In the rows, 128 means zero.
Each row of M is roughly a mix of the hidden directions of one of several groups; one row fits no group.
M:
[[175  99 119 132 122 126 169 175 137  86 148]
 [105 171 170 158 105 148 145  79 140 107 136]
 [165 164 148 124  91 148 117 155 113 147  72]
 [113 135 119 101 122 110 153 117  98 159  56]
 [113  85 103  97 143  95 162 139 116 170  95]
 [186 101 123 105 150 163 104 150 155 107 155]
 [154 114 143 124 159 153 169 156 104 177  93]
 [170  61 132 109 136 141 160 143 144  97 138]
 [ 77 178 104 153 124 129 126  85 152 108 119]
 [112 183 171 160  99 152 161 111 123 145 120]
 [170 117 154  90 156 141 159 177 112 136 102]
 [151 172 158 191 111 133 110 119 110 127 158]
 [ 74  97 106  84 106 118 154 151 117 103 107]
 [134 158 181 150 114 131 170  83 122  96 134]
 [165 192 164 162 111 160 128 128 133 126 120]
 [108 183 153 152 137 137 157  74 147 120 109]
 [145 139 167 132  55 132 147 137 115 161 143]
 [126  48 123  86 127 105 136 136 113 139 139]
 [149 184 166 168 125 136 152 123  93 155 125]
 [ 88 111  95 118 111  97 140 125  80 170 100]
 [124 120  95  76 140 131 111 168 162 107  87]
 [140 188 145 172 127 119 136 149 101 158  95]
 [ 99 131 161 118 111 117 183 141  87 149  89]
 [ 84 132 110  95 109 113 140 144 122 144  60]
 [141  79  88 108 143  83 103 145 105 156 109]
 [150 191 132 171 119  97 156 144 105 136 146]
 [ 72 112  84 113 144 174 118 109 145 151 121]
 [186 104 108 115 121 160 106  72 125 136 126]
 [123 144  92 155 123  86 117 136  90 173 167]
 [128  98  91  95 142 117 130 169 183 114 154]
 [103  86  96  86 130 117 148 138 100 162  88]
 [117 113 131  75 158 164 128 160 157 170 112]
 [119 176 147 184 117 155  89 108 131 135 152]
 [ 71 114  90  97  91  93 129 114 149 131 144]
 [ 67 145 127 161  92 119 112 155 147 102 157]
 [ 91 179 153 145 111 107 146 108 127 137  74]
 [107 143  69 128 123  83 152 147  88 152 131]
 [ 76 102  99 160 112 110 120  97 114 139 175]
 [137 111 164 157 140 169 113  74 160 129 156]
 [124  93 146  65 129 141 106 149 127 121  77]
 [169 130 116 105 139 145 171 177 161 102 151]
 [151 110 162 114 141 200 153 103 140 144 118]
 [156 156 142 158 111 166 126 163 100 182 127]
 [125 190 159 184 109 125 107 131 133 151 121]
 [ 92 164 146 133 146 163 148  73 143 145  98]
 [113 142 137 122 116 116 150 124  93 179  63]
 [141 182 186 158 123 156 108 120 152 115 126]
 [143 185 111 152 167 156 162 142 147 136  98]
 [140 151 127 172 126 131  92  91 156 103 179]
 [130 166 105 157 159 132 136 168 104 175  95]
 [137 131 124 154 125 138  91 174 118 197 124]
 [136 131 110 100 141 146 139 202 171 127 138]
 [163 122 127 140 110 168 143 149 146 103 194]
 [144 139 181 148 137 168 112 104 103 178 130]
 [164 181 139 139 136 139 136 137 127 161  69]
 [147 106 160 104 133 144 178 109  99 160  86]
 [132 155 183 155 127  93 139 139 107  75 135]
 [104 171 137 170 117 135  71 100 127 144 151]
 [139  67  96 127 121 113 122 125 154  79 160]
 [136  72  87 112 137 123 123 148  98 122 180]
 [148 109 155  89 156 142 173 132 181 110 115]
 [ 98 133 106  96 155 137 167 124 107 187 101]
 [141 159 158 110 115 133 151 125 119 145  52]
 [149 115 105 171 132 162 110  85 140 115 179]
 [130 100 110 144 122 177 115 133 135 119 200]
 [ 81  86 154  96  85 125 124  91 123 138 143]
 [132  83 135 161 123 148 126 124 104 172 184]
 [ 90 141 170 179 114 124 144  93  91 140 140]
 [136  70 133 106 137 173 149  96 150 115 161]
 [111  97 108 102 135 134 125 137 163  64 167]
 [ 93 108  60 100 140  90 115 113 124 111 129]
 [132 178 123 174 109  84 119 125  86 140 147]
 [ 81 153 162 166 108 102 132  99  90 147 115]
 [185 118 171 124 165 155 144 164 128 149 135]
 [ 92 149 186 128  81 100 136 114 119 100 135]
 [113 122 107 169 118 109 142  60 128  89 140]
 [ 86 125 139 105 135 151  67  97 165 137 115]
 [ 96 178 150 109 123 115 132 102 115 123  66]
 [136 129 198 106 140 167 101 112 141 148 101]
 [159  87 114  90 132 102 174 170 122 110 119]
 [153 170 135 127 127 114 131 118  99 169  64]
 [157 153 161 114 114 153 134 142 129 155  59]
 [144  88 103  81 132 118 153 187 135 115 118]
 [104 167 135 159 122 118 156 114 106 181  86]
 [ 93 174 165 134 133 123  93 109 115 128  76]
 [111 164  83 140 111  99  82 131 119 156  90]
 [136 194 176 141 126 155 110 150 156 128 119]
 [ 76 124  94 149  88  98 124  99  98 119 152]
 [177 157 125 120 130 152  85 141 155 147  80]
 [ 93 151 113 146 110  89  81  88  94 141 127]
 [157 142 130 123 172 135 102 155 181  91 153]
 [100 169 140 116 139 182 159 101 116 168 136]
 [114 102 115  66 144 146 127 172 163 129 104]
 [146 104 146 112 187 116 169 165 111 131 158]
 [ 99  63 115  82 130 160 118 114 137 142 145]
 [144 119 120 116 113 146 124 145 161  74 190]
 [103  84 106  97 101 167  97 114 138 158 158]
 [116 183 153 173 101  89 124 121 117  97 138]
 [129  64  83 106 128 105 122 140 150  96 152]
 [ 80 162 131 146 120  88 147 125  99 162  90]
 [113 118 148 110 117 148 150 123 160  67 178]
 [ 85  83 132 113  82 117 136  89 118 157 150]
 [ 84 158 101 118  95 113  90  90 161 108 130]
 [182 125 152 145 125 171 149 164 126 117 171]
 [161 148 174 160 121 137 152  81  97 155 128]
 [157  96 118  79 140 149 134 146 119 163  77]
 [ 85 159 150 133 112 114 151 114 156  65 130]
 [ 62 156 121 151  95 144 105  99 122 153 142]
 [152 136 161  89 154 125 181 145 115 116  85]
 [150 171 163 170 137 178 146 136 135 150 149]
 [ 64 152 141 142  75 118 137 118 123 130 161]
 [134 201 142 159 129 146 147 124 130 151  89]
 [176 129 105 100 159  96 106 164 135 116  86]
 [138 110 188 130  99 166 133 101 130 101 167]
 [153 104 108  96 144 167 132 115 178  88 154]
 [145 126 132 138 148 155 105 164 149 180 181]
 [ 75  71 107  90 119 104 140 108 129 142 133]
 [106  88  63  98 134  97 124 150 142 131 147]
 [135 172 150 181 123 164  98 126 147 133 166]
 [121  75 158 128 116 171 114  93 103 161 147]]
Here is one row of each group, with its name. Which group are the others in?
[124 162 138 186 110 133  78 105 127 126 165]
<69>
[112  68  97  87 112 129 116 158 128 143 164]
<25>
[146 151 170 135 139 148 144  71 168  96 121]
<91>

[120 156 159 115 105 124 165 140 100 144  63]
<91>
[192 133 140 135 144 188 134 137 148 113 146]
<25>
[122 180 159 187 110 156 134 105 119 129 146]
<25>
[118 100  84  96 165 150 141 147 133 175  98]
<25>
[163  80 127 155 124 103 110 110  97 143 180]
<69>
[153 159 122 133 170 119  78 168 126  94 106]
<25>
[ 93 120 143 118 135 171  96  81 170 108 110]
<69>
[140 197 141 138 111 124 132 138 130 157  74]
<25>
[132 152 190 131 118 137  77 105 152 102 111]
<69>
[136 202 150 153 126 128 139 125 150  86 115]
<25>
[137 179 150 129 142 113 175 167 126 130  83]
<25>
